Each path below is one point turned by a fixed rotation once a step. After each direction that follows a path, write how fast that rotation turns it, in degrees a step (0 if it stays still).
Each turn is a multiple of 5 degrees from 10 to 175, or 0.
Each row of a path follows its step; steps can be skipped.
Rotation 1:
step 2: [-31  -6  24 -99  -8 -40 -39  21 -18  67  36 -16 -43 -15  -2  -4  44  25
   4 -23 -27   8 -23   2  -7  -2   9 -13 -19 -20 -34 -19  19  21  44  11
   2  -5  20  -4 -22   5 -23  -1 -16 -39 -14 -27  60 -10  34 -46  30  17
  -5 -11  10   9 -42  14  -4 -13  21  42  28 -11  36   7   6  16 -54  37
 -25  -3 -47   9]
step 5: [ 35  75   4 -60 -38 -11   8  12 -15  10  21  12 -52  18  15 -27 -31 -57
  -1  40 -36   3   6  32  12  13 -17 -26  25  -7  29   5 -10 -16  -1  79
  -1 -16  29 -33 -31 -26   2 -30  52   4 -17 -45  31  11 -23  -9 -26  40
   6   7  36  -3  17   9  -8  10   3 -21  -7   2 -10   2  -8   7 -24  -8
  36 -32   9  76]
step 7: [-20  40 -15  -7 -29 -16  -3  67   1  24 -17  -7 -22  39 -16 -31  28  23
   0 -11   7 -24  26  20   2  46  37   3 -19 -30 -11  40 -16 -10  26  54
  17 -15 -24  13  28 -28  21  15 -65  37  35  57 -10  -4  14  18  41  32
 -20  -5  -5  27   9  41  -6  26  28  17 -30  53  -7  30  30 -33  43  55
  16  -6 -18  26]
step 8: [-12   8 -37  -6   6  25   1  44 -22   4  38 -31  -4  39  16  -4  18  28
 -30  18 -14  15   1  15  52  -5 -28 -73 -50  -7 -94 -20   8  19  -3   8
 -23 -18  -5 -30 -15 -28 -44   6  28  11  33 -17 -10  22   5 -14  10  57
  39   2 -32  25 -23  31 -13 -18   1   6  37 -57 -27  -7  15 -30   2  16
  35  -2 -49   6]
step 11: [-21  98 -30  23  34  51 -30  30  -8 -27 -16  23 -21  14 -11  15  28   2
  -5  20   9   3  16 -13  45  -2 -61  18 -16  22  44  14 -30 -21  37  13
  16  11 -14   2 -38  17  12 -47  11  16  44 -36 -20 -14  -8   1 -14  34
  17  -6  26  17 -11  34 -28 -39  48  -5  28  12   0   4 -33  51 -27  28
 -35 -41   0  16]
step 14: [ -6   2  13 -75 -18  -5   4  20  34 -32 -22  20  -1 -32  29  -3  27  18
 -14  -8 -26  -1  11  66  22 -39 -35  12 -47  -3 -25 -22  -4 -18  51  -9
   3  17  32 -46 -22  22 -31  19  39  22   5   9 -40 -74  13 -29  48  25
  25 -22  11  -9 -18 -26   5   8  18  11  37 -50  20  18  36  14  12  24
  -4 -24   7 -52]
step 17: [-13  15   7 -20 -11  48  32  17 -25  -7  45   0 -16 -68  18  -2 -16 -20
  -6  14 -51 -11 -54   2  34   0 -47  35  44 -26  28  45 -35   1  25  20
  -6 -20 -11 -45  -4  -4 -30  -1 -27  -7   6  31  -9  31 -63 -51  33  -8
  10 -16  16 -36 -44 -14  -1   9  18  -5  30   4 -18   0 -51  25 -16   5
 -12 -61   8  33]
step 19: [ 22  18  -9 -27  -8  -8 -15  30  16   7  21 -44  32  16 -67  15  -5  -7
   1  -6  -3  60  10  25 -13   1  16  -6  -9  24 -58  56 -24  -3 -26  46
  -3 -15 -20  27  22 -25   7   0   1  16   6   9   8  18  18  41  22  49
   2 -39 -26   4 -62  49 -35  49  48   8  61 -27  25   0  -8  11  -6  44
 -29 -42  13 -24]
step 21: [ 25   1  18 -33  23 -62  24  36 -15  23  12 -23 -29 -17 -28 -14  20 -37
  53  -1 -38   5  26 -26  19 -28 -13   3  19 -86  -7   1 -20  -9  -9  30
  -8  48  25 -24  14   4 -10  35  -1  -6 -31 -72  34  43 -13  -3  18   2
   5  20  -1  36  45   2 -19   0 -10  21  15  -4  21 -13   1  -1 -11  37
 -11  25  69  49]
Directions:
[  2   7   5 -19  -7  -5   7 -10   0  -6 -10   8   3   9  -6  -9  -3   3
   3  -7   6   5   3   9 -11  -3  -5  -5  -7  -3   2   6  -1 -12  13   5
  -4  -1  18 -12   6  -2   4  -1  -4   8  -4   7   6  -1   5   5   2  -2
   1   4   1   9   4   4  -1 -10   0  -2  -2   7 -13   1  -1  12   9  -3
   0   9   8   0]  160
[  6   5  14  -7  -8   3   6   4   4   8   0   6   2  -1   9   7   2  -3
   2  -2   3  -2   7  -3  -3   7   4   4 -11   8   6  -7   1  -1   1   0
  -3   1  -3   3   3   8 -10   1  -1 -10   1 -24  -3 -11   6  11   7  -4
   1  -5   9  -6   1 -17  -7  -2 -12   1  -4   6  -4   7   4  15  -9   4
   4   0  -4  -3]  35
[  3   8   0   1  -3   4   6  -1  -4 -12   1  -3  -3  -1  13  -5  -3  10
   1  -2 -10 -12  -7  10  11 -10  12   1  -7   0  -7   5   5  -1   3   2
  -2  -1   1   7   6  -8  -8 -14   0 -12  -3  -1  -4  -9   5  -6  -6   3
  -3   0  -6  -4  -7   5   8 -12   5  -9   1  -1  13  -4  -6  15  -3   7
   3   5   4  13]  120
[ -8  -5   2  -4   4   1   1  10   6   6   2  10   5   9  -1  -1  -2   6
   3  12   5   5  -7  11  -5  -5  14  -1 -11  -7  -8  -5  -2   3  -8  -6
  -1  -4   8   1   6   0 -11   8  -2  -1   5  14   3   4  19  -4  -6   6
   1  -6  -8   2 -10  -7  -5   4   4   1   6  -5  -3   3  18  -3 -11  -2
  -5  -2   4  -7]  65
[ -4   2 -12  -2   7  13   5  -8   4  24 -10  -6 -10 -11   2   5   1   8
  -9   6  -1  -7   0  12  -2   3  -5   0  -7   5   6  -4  -8   7  -3  13
 -10   3  -7 -10   2   4  -1  -1   2   4  -8   5  10   1  10  10   2  -6
   4  -4   6   2  -4   8   7   3   5 -12  -3  -3   2  -5  -1   2   1   5
   4   1  -1  -4]  120
[ -5 -11  -3  -2   0   8  -2 -20   3 -11   8  12   9   4 -14  -5   1   2
   0   2   4   2   1   3   4  -3  -4  11   2  -4  -9  -5 -11   6  -1   8
 -15 -10  -3  -6  -7   4  -9   1   7   5   0  -2 -20  -4   3  -2  -1  -4
  -2   8   3  -2   3   3  -6   1   5   3  -5   3   4  -1  -4   8  -6   6
   5 -14  -7   2]  130
[ -2  -7  -9   9   9   2  -7  -3  -1  -3  -7  -2 -13   1   4 -19  -6   1
  -9   5   1  -9   9   5   3   9  -3  -1  -6  12   4  -1   5  -5  -1  -8
  -3  -2  14   7   2   3  -1   2 -10  -6   2  -1 -18  -3  -4   0   1   5
  13  -3  10  -2   7   2   2  -6   4   8   7   0 -15  -7   2  -2  -4   6
  -1  -3   9  -9]  20
[  4  -1   3   8  -2  -5   1  -7  -6  -1   9  -9  -7 -10   1  -6   6   9
  -1   1  -6   0   7   0  -4 -11  -7   4   4  -5  -2  -2  -8   7  -7  -4
   3  -7   7  -2  -6  -6  -2   4  -6   1  -4   0  10  -4  10  15   7   9
   4   1 -11   0  -8 -17 -16 -14   5   9   4   3   0  -6 -17  -4   0   0
   0   6  -8  -8]  175
Rotation 2:
step 0: [ -8  20 -29  16  31  42 -17  15 -21 -27  -2  41 -23 -19  34  37 -17  -6
  10 -61  18  22  28  -8   3  27 -49 -14 -28  10  65  31   9 -84  20 -19
  30  -5  10  37  45  32 -15  -6 -26  39 -12   3   6 -45   4 -14  16  48
  -5  57 -13   5  21  23  31  29 -13  22  28 -60  11 -19 -19  61   9  45
 -14  60  -2 -41]
step 2: [-10  10   3 -12  22   3   1 -47 -37  40  47   5   7  -6  -7 -31 -58   1
  31 -15 -10   9 -44  22 -47  18 -57   8 -18 -22 -12   8 -44  17 -22 -27
 -57 -23  40  -7  25  32   4  76  72 -20 -34 -15  24  -5  -2  -2   3  -4
   8 -11  27 -41  19  -7 -38 -85   1 -29   8  25  16  17  55  -2  39  10
  23   5 -64  23]
step 3: [ 21 -85   2   8  71  24   8  45  13 -27   0   1 -69  62  12  -1 -34 -34
 -24 -38 -21  54  40   6 -37  50   1 -35  17 -39 -24 -47 -25  27  -5 -14
 -12  27   1  -7  -1 -15 -29 -21 -43   7   3 -28   7 -36  -3 -21 -31  20
 -21  30  28   6 -30   2  -9  54  -9 -25  36  37   9 -13  36   5  16 -22
 -59 -14  30   9]
step 5: [ 19  30  20  -7 -33   1   6 -34 -30   8  -9 -32  -4  40  22 -22  22 -11
  25 -50  10 -29  18  44 -14 -29 -55  47  -8  56 -40   3  -5  15 -21  14
  33  20 -40  -8  22  -6  33  64  20  17  16  52 -45  -3 -52  -1 -74 -15
 -69  27  17   8  -1  36 -31  12  72 -19 -62 -21   2   2   8 -28 -10  -2
  20  13   7  17]
step 11: [ -7 -13  38 -11 -14 -45   0  17  21 -36  19 -88  21  34 -37 -20   0  24
  68 -45 -35 -14  25  40 -21  -2 -36 -75   7  20 -30 -19 -79   2  18 -11
  -4 -46  -2  -4 -19 -16  -7  14 -32  25  15 -25 -28 -13  -6 -37 -34 -34
 -15 -15  52 -36  24  -7  -8 -39   0  36   8  -1  39 -27  33  36  -7  41
   5  -2 -40 -24]
step 13: [ 11  19  45  25 -42 -13 -35  -3 -63 -23  30  -5 -20  48 -17  38 -26  -8
 -10  46   1  17 -34 -42 -25 -40  43  60  28  33  39 -20 -12  29 -49  -4
  36 -14  32  19 -36   0  30 -39  16  16   2  37  10  -6  29 -13 -15 -43
 -26   9 -26  -5  12   2  64 -42  -2  -1 -60 -66 -18  30 -21  11  20  -5
  35  -2  21  46]
step 14: [-16  16 -49 -32  32  16  20 -38  22  38 -29 -37  38  23 -75  -9   3   0
  34  31 -21  16 -23  12   1  -6 -11  36 -25  36 -40  22 -11  30  14  54
 -24  48  26 -11 -44 -15  23  43  29  20 -28  10  -6 -58   7  13  -6  35
   7 -22  49 -18 -10 -22 -62  -6  46  19 -26 -11   6 -20  36  28  27 -68
   6 -57 -18  29]
step 16: [-21 -27   4  -6 -15  11  -9   8 -33 -37 -70 -36  35   5  30 -57   8  -3
 -23  34  31  -6 -14 -44  44 -50  51   0  87  20  -2  13  59 -35  38 -21
  -5 -54 -13   9 -23  13  13  12 -54  46   2 -45 -27  21  -7  30  23   9
 -15   1 -34  19 -30  51  38   8 -23  13 -10 -16   3 -19  37 -50  38 -19
  11 -11   7   0]
step 19: [-33   1  11  42 -50   0 -24   9  11  38 -14 -16   3 -12  -6  43 -21  36
   3  61  16  47   2 -50 -22  -3   9 -32  55  -2   4  -6 -22 -16 -17 -24
  19  33  86  25  -2 -33 -28  37 -63  39  42  29   2   2  -4 -40  71 -34
  15 -35 -29   2  56  11  -5   4 -37   9  16   4 -11  14  34  50  11  27
  -1  -6  -5 -53]
Directions:
[  6  -2  -5  -3   0  -5  -3   6  -4   4  -7  -8  -1   4  13  -6  -1  -2
 -15  -1 -14  -8  -7  17  -4  -6  12   3  -4   4 -15   8  -2   1   2  -2
  -1  -9 -10   0  -8  10  -1   1 -13   0  -5  -4   8  -2  -4   0   8  -1
   2   2   6   0 -13  -1  -7   7  -1   2   7   9  -7   6  10  -8   1   5
 -11   5   1   7]  60
[  2   9  -2  14  -3   7 -11   4   4  -1  -1   2  10  -3  -6   9  -6   7
  -2   3 -12   2  -3   4   9   9 -15  17  -1   9  -1  -1  -3  -8  -3   6
   6   5  12   3  -8  11  -3  -6  -4   8   4   5  10  -4  -4  -3   3  -4
  13   4   2 -12  -1  -7  -2   5   3  -1 -14  -7 -11  -2  -3  -2   1   4
   4   6   5  -3]  55
[ -1 -13   1  -7  -4   9   8   8   2  -4   6   3   7   8  -2   2   7   0
   8  -9   9   8  -4  -1  -5  -6   9   3  -5   3  -5  -5   8  -2   6  20
   5  -5  -4   7  -4  -3  -6  -2  10   5 -10  15  -6  12   1 -12  12   8
  10   5   2  -4  -1   6   3  -6   8  -3  -5   5 -12  -2   7  -8   3   1
  -3   6   1  -1]  40
[  0   6   9   2  -2   4  -1  -2  -3  -7  -1 -10  -4  10   3   9  -3 -11
  -1  -8   7   3   4  -2   0   7  -5  15  -1   4   1   0 -20  -4  -1  -9
  -4   3  -9  -3  13  -4  -1 -13  10  -7  -6   9   5   8  -3   3  -3   7
  -4   8   6   6 -12   8  13  13  -8  -6  -1  -3  -3   8  -3   0  -1   2
  -8   4  -2   2]  145
[ -5  -5  12 -10  -8   0  -2  -6   6   1   6   0 -11  -9   0   4   0  -8
   8  10   2  -7   7   8   7   5  13   5  10  -8  -5  -6   1   5   1   4
  18  -6   8  -3  -6   1 -10  -7  13  -7   7  -2  11   1  -2   5  10  -4
  -4   2   6  -5   3  -5 -11   0  -1  -6   9 -12   5   7   2   4  -7   4
  -2  10   3   1]  160
